128 stands for zero in the data rows.
Some points, each followed by its number:
[142 121 123 132 198 121 160 218 150 140 110 188 255 116 142 241 146 158 130 160 242 133 153 115 144 144] 0
[140 255 137 136 142 255 173 188 167 180 129 161 146 233 198 124 163 110 146 255 122 255 138 229 169 132] 1
[160 120 123 144 192 134 208 210 164 156 101 255 235 122 151 255 173 250 124 188 255 123 154  99 142 193] 2
[105  73  94  89  75  62  78  95  91  99  84  89 119  80  88 117 112  97  92 111  86  85 122  69 124  97] 3
[122 128 157 167 202 180 191 139 113 138 182 164  88 147 138 114 124 142 157 108 136 155 119 174 106 134] 4
[104 109 116  98  74 100  86 102 106 106 101 103 106 110 109  99 111  94 124 118  78 133 123  86 119 113] 5
[106 101 110  99 124  88 120 136 101 110 119 111 125 100 111 120 126 139 127 149 113 144 138 113 135 127] 6
[116 101 148 141 122 114 136  91  99 111 140 122  95 115 124 105  97 122 138  95 121 111 105 117 106 132] 7
[103  87  89  91  76 104  79 100 124  96  77  89 140 116 109 110 115  81 108 129  87  93 124  61 129 103] 8
[109  90 150 129 115 104 134 102  72 117 255 144  79 116 122 105  94 150 148  89 118 218 140 131 100 133] 9
[131 121 116 133 255 181 255 182 255 128  82 184 255 162 136 199 159 134 122 199 197  82 141 100 193 141] 10
[158 173 120 130 149 127 138 133 138 134  99 136 195 126 119 175 179 145 114 152 151  86 155 154 139 131] 11
[123 138 126 135 138 160 124 196 201 143 126 148 160 145 158 102 126 107 162 162 115 187 128 135 173 133] 12
[152 115 171 151 109 184 123 127 128 131 187 126 100 223 173 113 124 137 143 105 121 140 107 157 126 127] 13
[144 143 179 158 110 174 101 156 101 173 255 149  82 165 147  95 102 138 156 102 111 205 114 228 123 122] 14
[156 120 147 166 123 189 148 108 117 149 142 148 111 168 160 130 131 166 142 112 136 154 113 137 126 135] 15
[133 128 131 137 141 149 130 255 151 144 146 143 153 140 154 118 146 127 137 160 128 180 133 159 162 133] 16
[154 133 154 150 119 138 110 140 134 158 134 141 116 159 144 134 126 151 139 117 125 127 112 193 129 125] 17
[117  91 133 127 130 103 129  88  79 107 144 109  86 111 109 118 120 133 121  88 128  95 115 106 104 134] 18
[113  73 132 135 124 106 137  97  89  98 156 119 101 125 115 113 107 136 132  93 123 102 115 102 102 135] 19
[122  79 138 136  96 124 113  95  82 101 167 105  82 165 123  97 105 137 132  98 109 123 120 101 106 122] 20
[138 255 171 155 255 255 255 251 255 245 164 230 226 186 217 124 227 143 183 255 181 255 216 255 169 164] 21
[114 104 107 109  96  74  79  73  70 110 105  99 101  73  95 113 102 105 102  93 141  94  96  58 115 117] 22
[126 255 124 122 119 136 102 103 153 137 110 124 132  99 122 111 134  82 114 124 116  96 100 114 128 122] 23
[136 102 129 133 110 125 126  95 106 122 126 118 100 129 128 116 120 121 126 100 128 117 115 102 116 127] 24
[146 135 130 118 112 109 109 110  96 134 122 114 107 106 121 132 144 129 114 124 123 112 119 171 114 118] 25
[128 194 128 123 112 129 117 119 133 136 117 146 118 144 126 113 123 106 144 128 110 130 114 131 129 120] 26
[139 106 112 113 135  87 120 128 113 120  98 125 169  97 110 174 159 159 110 132 165 100 130  96 121 140] 27
[118  67 127 118  88 106 110  71  91  99 137  97  85 116 115 114 112 127 119  88 116  95 122  72 115 121] 28
[ 97  96 112  82  69  66  62  70  54  94 101  77  68  72  83  83  93  86 111  97  85  93  94  69  93 104] 29
[145 115 136 128  99 121  97 134  93 139 158 119  99 135 126 121 126 136 127 109 117 125 121 171 117 112] 30
[117 181 116 108  88  99  88  90  80 117 113 105  79 105 113  88  97  99 123 103  91 150 105 110 105 110] 31
[137 106 171 168 101 156 121 106 106 129 162 121  94 167 134 106 117 135 135 104 120 122 114 126 122 120] 32
[132 151 124 128 169 162 144 196 157 134 149 139 145 144 156 130 137 137 166 162 127 218 165 198 151 150] 33
[131  96 131 134  80 193 108  85 112 120 117 101 102 169 141 119 118 115 123 108 112 102 110 106 117 121] 34
[142 201 132 148 255 138 176 146 212 151 111 206 226 122 136 179 216 128 125 196 233 110 127 137 164 148] 35
[137  91 118 111  95  90 105  98 100 116 111  93 113 114 106 146 135 140 112 114 120  78 131 110 114 111] 36
[124  93 114 100 140  81 154 139 107 119 106 120 165  80 123 197 157 139 115 200 145  91 181 102 128 138] 37
[170 255 164 191 138 181 164 137 187 167 136 194 139 178 146 135 133 175 149 138 155 162 123 254 143 140] 38
[141 166 133 148 250 152 255 186 250 168 122 255 246 153 157 225 167 168 151 223 157 154 186 144 155 173] 39
[139 204 150 163 208 255 255 128 157 168 220 182 102 225 148 128 128 171 184 138 149 160 137 255 125 166] 40
[156 166 136 141 199 153 157 233 164 194 145 169 141 153 159 154 150 166 152 206 154 255 164 255 134 146] 41
[127  95 111 120 117 173 127 140 150 117  92 111 255 144 137 162 175 117 113 212 118 102 150 106 178 131] 42
[145 182 190 204 208 218 255 110 181 149 162 208 114 255 180 159 116 162 153 130 186 148 126 255 122 193] 43
[119 142 122 132 234 136 199 170 207 139 119 151 164 157 139 123 141 122 143 197 143 192 166 147 159 146] 44
[136 163 157 177 213 171 255 128 178 165 169 177 123 184 162 128 128 159 148 131 165 129 133 255 123 154] 45
[126  85 138 132 102 112 105 103  93 114 146 117  75 135 120 101 111 135 139  88 105 129 110 125 102 115] 46
[150 255 146 162 162 179 153 130 218 156 114 165 147 162 147 149 134 107 138 146 147 109  94 136 155 129] 47
[121 171 118 113 104  90  89  89  85 130  99 118 104  92 110 119 103 101 116 112 123 106  98  89 121 118] 48
[114 137 118 122 124 114 124 150 144 118 123 133 145 127 125 100 112  93 136 135 111 186 128 109 133 128] 49
[112 113 119 106  82 101  71  99  62 121 120  94  85  90 112  85  83  87 108 101 107 107  85  83 128 104] 50
[108  78 105 103  94  67 111  91  57  98 115  86 101  95  94 120 117 140 108 111 106 103 177  87 115 106] 51
[136  98 122 114 105  94  99 125  85 119 132 105 101 114 114 129 134 143 112 110 112 114 130 124 114 111] 52
[134 127 179 139 124 191 133  89 115 128 182 131  84 130 161 103 117 109 131 101 127 104  94 136 107 134] 53
[148  82 143 142 129 162 166  98  95 112 130 130 110 149 134 137 120 154 125  98 165 107 117  91 116 145] 54
[113  87 107 113 112  80  99 157  72  99 139 106 106  99 106 111 127 125 125 119 105 139 155 105 117 124] 55
[102 102 113 106 100  85  94 143  85 109 128 105 109 102 121  94  94  91 130 127 103 141 133  81 140 115] 56
[101  82 104 100 105  86 103 121  87 100 108  95 109 106 100  97 106  97 118 111 107 129 133  78 122 121] 57
[115 255 130 128 114 126 118 125 152 127 130 135 114 136 133 100 123  88 164 130  91 255 121 149 137 117] 58
[140 115 127 127 118 102 133  99 126 136 110 105 129 127 121 180 131 152 115 133 143  99 133 135 124 123] 59
[127  92 117 111 165  92 142 153 159 128  99 145 204  99 132 255 153 149 112 193 188  74 152 117 148 147] 60
[147 255 140 141 165 226 146 118 255 177  95 169 169 162 150 158 154 111 126 227 157 104 103 168 171 134] 61
[132 112 124 122 149 155 144 209 160 133 115 144 202 128 149 187 206 130 127 152 145 115 145 124 162 134] 62
[111  93  99  98  94  66  93 113  83 108 118  96 110 104 105 120 116 143 118 130 100 142 199 114 117 112] 63
[117 106 114 100 116  85 108 120  91 117 124 107 104  85 108 118 119 128 124 124 110 117 143 126 116 125] 64
[137 129 159 158 131 197 151  95 124 132 139 135  99 170 145 116 129 120 127 109 140  97 110 119 120 135] 65
[130 149 154 131 148 122 121 255 106 139 159 146 104 114 130 110 151 134 147 123 126 152 131 163 120 135] 66
Which two points above are nearest to each new point by angle? Their numbers follow each, nearest first.
[122  97 117 107 130 102 118 166 101 110 126 118 127 116 122 121 138 128 131 126 120 168 173 104 133 132] 55 6
[122  74 146 107  84 103 100  88  79 102 153  88  79 123 128 115 111 125 120 104 119  99 118  97 112 109] 28 20
[118  91 132 139 150 112 135  97  93 112 138 123  91 111 114 117 116 135 123 101 138  89 107 112 116 137] 18 19
[171 128 141 136 156 151 144 136 123 155 119 158 140 145 147 185 172 191 124 142 166 117 131 148 133 135] 2 11
[154 112 131 126  93 118  96 155  87 138 152 115 102 128 124 126 136 147 125 113 109 133 125 177 115 116] 30 25
[121 137 122 115 164 124 159 136 157 126 125 133 130 115 142 107 138 104 133 142 120 170 138 129 140 146] 44 49
[115 109 115 114  93  89  64 103  63 121 120 100  96  81 106  92  83  92 111  89 108 118  86  77 118 109] 50 29
[135 153 146 150 110 144 141 106 123 149 155 138  98 136 143 112 120 133 138 112 126 137 117 168 118 126] 14 53
[151 113 121 116 127 110 125 120 115 129 102 126 164 110 118 185 154 153 109 130 147  93 131 120 120 130] 27 59
[126 118 134 166 153 151 177 115 128 130 154 146 103 147 144 119 115 141 149 108 135 121 121 153 114 148] 4 45
[122  93 132 128  90 104 116  75  94 114 137 102  98 126 117 103 101 132 123 102 119 110 132 107 118 116] 28 24
[157 146 155 139 110 150 100 177 100 156 161 128 103 149 139 109 136 134 132 119 118 152 110 187 134 115] 14 17
[122 165 125 149 153 168 120 255 255 150 153 174 153 162 159 104 125 113 157 134 106 205 125 163 167 132] 12 16
[137 113 125 129 104 106  99  93 107 125 120 118 108 110 122 137 125 142 124 108 121 104 114 117 115 122] 36 22
[148 116 135 134 121 124 120 115  97 132 117 125 121 120 128 172 131 151 116 114 158 107 121 117 120 131] 59 27
[126  98 152 121  93 106 105 106  80 131 145 112  90 121 133 110 112 126 124 111 127 111 115 122 122 116] 46 28
[120  90 106 114 148  91 129 127  89 114 106 117 130  99 106 145 121 159 111 120 161 106 152  81 121 153] 27 51
[170 121 144 121 113 119 116 104 115 142 107 129 138 111 132 255 160 139 107 141 150  70 109 137 124 120] 59 60
[144 131 175 134 116 171 144  91 107 134 205 124  71 126 142  98 111  96 135 101 123 117  79 136  99 130] 53 32
[129 106 154 153 116 146 145 103 117 124 166 131  95 171 137 112 110 130 139  97 122 116 114 132 116 131] 32 13
[104  97 105 117 125  92 110 118 165 105 108 126 156 111 115 102 115 104 131 116 106 131 126  69 140 133] 8 57
[136 129 135 138 129 121 140  96 131 135 119 141 132 129 126 132 117 142 130 113 146 109 118 112 128 130] 54 59
[136 173 110 131 102 134  85  95 133 138  80 103 151 115 121 125 128 102  95 127 105  76  92 105 144 111] 23 48
[120 107 126 159 143 137 166  99 121 118 123 124 143 163 122 128 137 150 123 119 130  95 145 109 129 128] 54 65
[119 126 120 116  90 116  70 127  95 124 116 108 104 113 121  92 116  86 120 115  95 116  94  90 137 119] 50 5
[123  89 173 118  84 103 101  86  74 120 163  92  64 107 132  86  94 104 135  94  91 149 100 144  96 112] 46 7
[126 122 119 118 146  96 123 135 114 126 121 133 135 100 117 130 134 142 131 128 134 151 134 124 124 139] 6 27
[108 101 111  90  76  85  71  78  79 104  97  98  91  82  96 109  89  96 108  98  92  85  90  71 113 106] 29 50
[132 109 121 120 184 111 155 164 135 134 109 151 177 110 130 208 192 137 121 162 151  98 143 123 140 144] 60 62
[148  89 127 122 123 123 130 102  81 123  98 113 140 119 123 175 143 182 107 114 224  82 123  78 121 141] 27 54
[124  79 142 154 139 128 138 116 111 116 159 138 102 143 126 126 113 156 138  95 128 100 114 109 113 135] 19 54
[121  78 106 102  92  74 105  97  72 108 113  93 100 102 100 133 124 145 113 111 116  86 177  94 111 111] 51 36
[115 109  99 100  97  88  76 106 106 106  94  98 120  91 110 117 117  98 112 119  93 101 112  83 125 113] 3 8
[134  99 139 155 129 153 190  87 133 118 132 133 113 163 132 132 122 147 134 109 146 108 118 101 120 136] 54 65
[155 191 135 136 139 168 137 143 121 153 143 142 126 151 149 153 163 175 130 150 130 158 144 238 129 131] 38 41
[118  66 112 118 109  96 115  96  86  94 128  93 104 124 108 122 126 149 119 101 116  98 181  92 112 118] 51 28
[162 191 158 162 113 220  96 184 117 180 197 139 106 198 169  93 113 124 147 111 120 193  97 159 135 119] 14 13
[111  99 101 121 138 100 127 124 173 104  96 137 168 111 112 117 120 109 136 126 120 125 137  72 149 132] 8 49
[124 137 119 129 127 123 138 190 201 133 111 165 193 130 133 117 128 119 150 136 133 177 142 109 150 136] 12 16
[105  91 105  94  96  80  95 106 105  98  90  98 131  82 105 105 124  90 106 107 108  90 115  62 124 120] 3 8
[147 185 136 116  97 118 116 121  82 142 190 130  76 126 122 121 124 151 131 120 106 255 143 205 103 123] 14 9
[135 127 127 130 149 121 122 255 141 145 137 179 169 118 142 130 130 145 135 149 143 133 134 139 144 137] 16 66
[131 124 120 126 150 102 144 193 132 140 122 157 160 112 127 152 132 192 138 150 153 149 154 134 135 158] 2 0
[132 104 137 139 110 123 143  93 119 126 128 115 116 156 133 123 116 134 126 110 135 104 120 114 126 124] 24 54
[129 124 110 130 133 171 131 156 190 125  93 122 163 164 147 142 160 111 125 173 117 117 136 111 165 137] 42 62
[108  79 107 104 115  95 122 133 108 108 115  97 150 120 113 105 126 116 126 136 119 139 210  93 144 125] 63 6
[142 186 152 147 112 122 118 113 119 157 164 145 100 138 138 112 116 139 150 111 121 161 112 177 119 118] 14 17
[143 189 181 162 137 148 130 116 135 185 155 190  98 176 155 108 112 143 149 116 145 154 115 168 119 140] 38 43
[117 126 119 110  87  97  74 103  83 125 106 101  91  94 113  94  90  90 112  95 106 100  86  86 133 105] 50 29
[131  96 158 152 108 142 135 105 108 119 182 120  83 167 158 103 121 122 153  97 120 134 113 125 115 127] 32 20
[183 157 162 196 177 215 228 110 206 155 155 201 132 255 184 166 149 149 162 147 174 128 117 195 139 144] 43 45
[113 145  91 119 100 101 105 116 150 110  83  98 243 135 102 112 164 105 113 170 105 119 247  96 152 108] 42 11
[117 139 120 122 113 123 102 157 137 131 119 128 160 124 132  98 116  97 143 141 102 124 116 108 148 122] 49 12
[117 165 123 129 141 132 134 188 215 136 122 159 143 127 138  98 119 104 161 146 111 191 140 134 150 133] 12 49
[142 185 136 140 141 143 134 122 141 159 111 131 165 126 128 177 186 136 108 146 148  79 118 160 131 128] 11 35
